One turn moves every row onto another: examples first, then more rows asked
q285:  -8  17 -57  14  -9 -17  -6 -27  24 -47  22 -20   8   6 -18 -32  39 -20 -44  -2 -36   2  14  45 -26 -16  39   0  45   0 -43 -15
q112:  14 -19 -35  19   4 -28  11 -19  73 -27  39  -2  26 -34   5  21  30 -29 -22  14   6   3 -35  47 -22 -21  10 -16  27 -18  23   9
q451:   5  52   5  30   3 -33  -6  -1 -10 -19  -7 -11   7  24 -29 -17   4 -24 -29  28  22  38 -16  10 -42 -28  26   9  -4 -34  54   8
q393:  -1  18 -53  24 -11 -21  18 -39  23 -36  11  -2   2   5  -9 -30  25 -13 -27 -18 -24  -1  -8  36 -11   0  41   3  42   0 -44 -39
q305:  33 -37 -18  25  -9  -2 -46 -37   6 -46   5  -9  40  20  10  18   8  12  14  -9 -35   1   1  53  -8  -6  29  15  46   4   2   1
q525:  -1  14 -50  32   8 -27  -7 -33  31 -37  27  -5   4 -10 -21 -33  45 -26 -31 -20 -24   0  10  41 -14 -17  38  -3  47 -11 -40 -32
q139:  16  35  -8  27  10 -52 -29 -23 -17 -18 -12 -19   0  45  -4 -31  23  -1 -37  13  16  29   6   2 -63 -27  19   6  -7   5  46 -16
q953:   9  -8 -42  12 -17 -22  36 -22  67 -25  22   3  18 -25  15  18  17 -20 -24  11   2   1 -52  39 -21  -2  15 -11  22 -13   6   6
q705:  10 -15 -38   3 -15 -14  10 -14  64 -39  33 -15  33 -21   7  27  22 -24 -28  31  -6   6 -35  50 -29 -21  13 -12  28 -11  22  28
q643:  15  18  13  38   7 -35 -46  -7 -11  -1 -20   0  -5  36   4 -17  14   0 -25   6   5  22 -22   8 -59 -13  21   5 -13 -35  44  26
q349:   3   6  18  40  13 -27 -40  -5  -9   7 -26  10   4  32  -2  -3  11   3 -31   6  -2  33  -4   8 -46 -19  28   3 -10 -21  49  37
q708:  38 -33 -23  30 -10 -13 -13 -46  16 -34  -2   6  31  14  22  20   1  15  21 -22 -18  -3 -23  43  -1   8  26  14  36   6   3 -19
q475:   1  25  -7  31  18 -47 -27 -21 -15  -8 -18  -8   4  42  -8 -27  25   4 -50   9   4  35  26   2 -51 -31  27   4  -7  16  41  -6
q258:  -7  41   4  29  12 -30   2   1  -3  -8 -10  -4  13  19 -31  -9   8 -20 -44  31  17  47   2   9 -34 -35  31   4  -4 -16  57  16
q471:  40 -37 -14  41   8 -15 -40 -40  17 -36  13   5  36   3   6  17  15   4  23 -24 -19  -1  -2  50   2 -10  26  13  46  -3  10 -18

q705 turns into -> q305
q643 turns into -> q139
Now find these:
q471 turns into -> q525
q393 turns into -> q953
q258 turns into -> q349

